One vector is turned by the same rotation once a tick. Each row is the vector after some number of ticks, and that number follows the row.
The counts run from 0 to 423.
 40 -17   0 -32 -36 -40 -22  -3  10 -10   7  33 -36  33 -23 -31 -16  28  -2  27  37  -9  26   0 -37   5  -7 -24   0 -30 -24  25  47 -21 -12 -20  -7 -21 -21 -33  -7  30  17  -7   8 | 43
  0 -20  35 -38 -23  -6   5  15  -1 -11  -7  -2  -7  63 -27 -56 -26  -1 -24  28   1 -21   3  11  -2  33 -57  18   8 -25 -20 -25  45 -27  -8 -21  -1 -15  -9   1 -26  29   6   0  -1 | 111
 14 -27  33 -40  -4  -9   0  19  -5 -30  -8  -7   7  63 -27 -42 -31   7  -2  13  11  10  -3  37   2  26 -33  -7  -1 -47 -21   8  37 -27 -10 -12   2 -43  22  -2 -36  30   6  27 -12 | 114
 36  -5  20 -21 -17   8  10  25  37 -17   3  34   5  49  -8 -26 -32 -19  -7  32  13  -3  11 -25 -17   7 -46  11  -3 -36 -34 -16  25 -13 -35 -20  12 -35   2 -37   1   2  35  13  31 | 223
-14  -5  -4 -27 -21  -2  -1  32 -13 -22  -5  34   8  57 -39 -13 -47 -13 -23  15  -7   9   4   7  16  -9 -36  -6 -17 -16 -34 -21  45 -17 -21 -12   8 -48 -26 -39  14  32  20   7  28 | 303
  5 -18  46 -15 -13  -7  -4 -28  -6 -29 -14 -12   5  66 -29 -29 -16  -1  -4  15 -16  14   3  54   2  24 -21  -4 -13 -38  -5   0  56 -12 -11 -20   1 -53  -9  12 -43   9  -4  10  11 | 418
 -7 -18  50 -15 -20  -1  -5 -22 -13 -22  -6 -18   4  63 -38 -22 -14   3  -7  15 -35   5   9  50   7  30 -19   3  -3 -34   1  -6  55 -15  -6 -23   2 -52 -12   9 -33   6  -5   6  13 | 419
 33 -15  23 -29 -37  -9 -29   2  -2 -18  32  26  -2  45 -28  -3  -3  40   5  13   2  13  17  20 -12  16  15 -29 -13 -50  -6  37  38 -17  -9 -22  25 -65   5 -20  -4  12  13  14   2 | 65
 34  -5  22 -27 -11   1  12  17  36 -21   0  20   4  47  -6 -37 -32 -10   4  32  28  -2   4  -9 -25  11 -47  14 -19 -48 -34  -4  23 -18 -35 -20   8 -37   6 -20 -18  -4  38  16  19 | 194
 -3  -2  -2 -32 -16  -4   1  21  -8 -32  -9  31   9  53 -40 -10 -47 -17 -19  19  -2  21   1   5  18 -15 -29 -17 -25 -22 -36 -15  37 -14 -24 -13  12 -57 -13 -39  13  31  18  17  28 | 304
  4   2   5 -21 -54   7 -16  23   9  11  31  25 -19  35 -18 -29  -5  12 -19  42   1 -44  18  -6 -25  21 -23  38 -17 -29 -14  20  37 -18 -16 -41   8 -33 -26  -3   6   9  26 -27   8 | 130
 22   1  21 -15 -23  14  10  27  36 -11   5  31   6  53 -15 -27 -30 -16  -9  32  -1  -9  19 -33 -10  15 -53  20  -6 -30 -34 -20  31 -14 -36 -23  12 -28  -7 -33   7   0  35   9  29 | 222
-13  -7  14 -29 -42 -26  -6  -7 -17  -4  -7   6 -32  49 -31 -47 -28   0 -33  21   5 -23  19  16 -13  19 -46   5   0 -14 -12 -17  61 -20  -5 -15  -9 -10 -44  -8 -18  27   5 -22   7 | 50
  7 -21  17 -29 -20 -16  -3  -3  10  -9 -13   0 -12  49 -29 -53 -28 -11 -26  40  14 -27   8   6 -15  17 -48   5  -3 -10 -41 -11  60 -27 -13 -22 -13 -14 -34   1 -30  31   3 -13  13 | 413
 42   2  38   3 -38   5   4 -25  18 -17  -9  21  -8  46 -16 -24 -27  14  30   6  -5  13  32   8 -33   2 -16  -4  15 -57  19  -2  26  -2 -36 -25 -11 -45  16 -39 -12 -14  19  13  24 | 257
  7 -20  41 -41 -13 -14  -2  -2 -17 -31  -9  -4   2  62 -25 -37 -24  11  -4  11   2  21  -2  53   6  18 -25 -14 -15 -48  -7   6  46 -25  -9  -9  12 -46   7   0 -34  21   6  22  -6 | 85
-33   6   2  10 -34  11  -4  38 -16   8  15   6 -21  26 -31 -11 -21  -1   7  21 -43 -11  32  26 -14  -5 -25  46  13 -43  -5  15  49 -23 -17 -38 -10 -52 -18 -35  10  21  25 -18  -3 | 210
 -3   5   4 -18 -46  14  -4  26  12  10  22  19 -11  38 -15 -29 -11   1 -13  48   4 -38  15  -5 -24  20 -33  49 -24 -31 -14   9  41 -14 -20 -44  13 -34 -32  -8   8  -9  38 -18  14 | 160
 15  -1  53   8 -33  18  11  -8  18  -3  -5  -2  -4  54 -16 -39 -15  -1  14  22 -25  -9  26  11 -22  29 -40  37  25 -51  12 -22  37 -10 -25 -31 -11 -31  10 -10 -19 -12  15   1  16 | 199
 24  -3  14 -27 -22  10   8  32  34  -2  11  26  -1  50 -12 -32 -32 -14 -12  41  15 -18   8 -25 -16  16 -50  32 -11 -32 -38  -9  34 -19 -32 -25  11 -27 -12 -20  -3  -2  40   1  25 | 192
  9   4   8  -4 -51 -11 -16 -34  -8   4  -6  15 -31  42 -28 -45 -19   9 -18  29   7 -33  24  24 -29  11 -18   9 -11 -11  -1  -1  48 -14 -16 -41 -19 -25 -44  -3 -18   4   3 -33  25 | 380
-12  -9  41 -16 -23   0  -1 -25 -23 -21 -12  -6   4  61 -38 -28 -21  -2 -19  16 -26   4   7  52  14  23 -24   2 -19 -27   0 -11  52 -11  -9 -25   2 -56 -19   6 -29   9  -7   5  17 | 389
 -6   4  16  -2 -53 -33 -17 -35 -12  -4  -9  15 -41  40 -23 -43 -22  17  -7  17 -10  -9  38  31 -34   5 -25   6   0 -22   7   0  67 -12 -13 -24 -22 -19 -49 -17 -20   6   8 -28  15 | 18
 30  -6  19 -28 -22 -13   5   2  15 -14  -3  14 -12  44  -7 -51 -24  -2  -4  31  50 -10  -4  21 -28  14 -38  10 -41 -47 -15  16  27 -18 -23 -28   9 -36  -8   3 -35 -10  31   1   6 | 135
 45 -20  -8 -21 -29 -18 -25  -2  15  -5  16  31 -19  32 -26 -26 -15  15  -3  39  34 -15  15   4 -34  -4   1 -10 -17 -29 -39  39  41 -21 -20 -37  -3 -43 -22 -15 -10  26  18 -10  14 | 405
 33   7  13   9 -53 -16 -19 -42  -8 -10  -1  27 -26  36 -25 -33 -21  28   6  18  13 -12  26  29 -39  -6   7  -7 -11 -31  22  16  44  -5 -22 -40 -18 -43 -22 -20 -14   0   9 -15  26 | 348
 44 -15   5 -12 -35 -37 -23 -27  12 -15  -4  29 -34  32 -24 -30 -22  30  13  20  29   3  36  12 -43  -1  -3 -28   3 -40 -14  25  45 -18 -21 -15 -15 -32  -8 -40 -17  23  14   0  12 | 14
-22   2  17   8 -35  17  -9  27 -20   5  15  -4 -13  32 -30 -15 -12  12  16  15 -45  -8  31  38  -8  13 -10  41  21 -53   5  21  46 -21  -8 -39  -5 -60  -2 -18   0  14  19  -9 -10 | 179
  7 -14  -5 -23 -18 -26  -6  -4 -13 -18 -22  19 -27  42 -35 -50 -47  -4 -15  20  34 -11   6  28 -16 -15 -32 -10 -11 -16 -31  -1  48 -21 -13 -26 -24 -28 -31 -25 -21  44   2 -12  12 | 354
  6   2  18 -14 -51 -26 -11 -36 -14  -7  -5  13 -37  39 -20 -48 -13  20  -8  17  13 -12  23  41 -30  12 -23  -1 -26 -29  15  12  57 -11 -12 -22 -14 -25 -38  -8 -29   1  14 -22   5 | 47
 30  -1  14  -9 -40 -19 -14 -39   6  -5  -3  14 -22  35 -17 -36  -9  16  -1  32  22 -17  12  37 -40   6  -7   8 -38 -26  -5  24  49 -11 -21 -33  -3 -42 -40   2 -25 -10  15 -19  22 | 408
 -1 -11  33 -15 -20 -10  -3 -26 -21 -32 -17  -7   3  61 -36 -33 -27  -2 -14  12  -9   8   0  59   3  13 -23  -5 -26 -24  -3  -6  51  -9  -9 -21  -5 -55 -19   6 -38   6  -4   5  19 | 388
-13 -12 -13  -9 -14   3 -13  60  -3   5  21  14  -8  23 -35 -15 -24   2   6  32 -16 -11  18   9 -13  -1 -14  37   8 -41 -35  28  43 -30 -15 -41   2 -52  -5 -33  12  41  27  -2  -8 | 182
 25   1  23  -3 -50  22 -19 -18   0  -5  18  33   6  60 -41   3 -15  20 -15  17 -37 -11  27  -6   3  21   3  -7   6 -22   6 -12  35  -4 -15 -36  11 -56 -13 -21  15   4   6  -5  37 | 340
 14  -5  49   2 -30  21   8  10  17  -6  -7  -2  -6  52 -21 -42 -20   3   9  21 -27 -15  26   2 -18  28 -44  32  42 -44   1 -24  38 -18 -27 -29 -16 -26  10 -21 -14   2  15   0   8 | 200
  9   9  18 -13 -38  19  13  25  23  -4  14  31   5  52 -17 -22 -30 -22 -21  34 -10 -15  19 -29  -9  13 -48  27 -13 -29 -28 -24  38 -10 -36 -25  11 -33 -19 -29  11  -8  37  -2  35 | 221
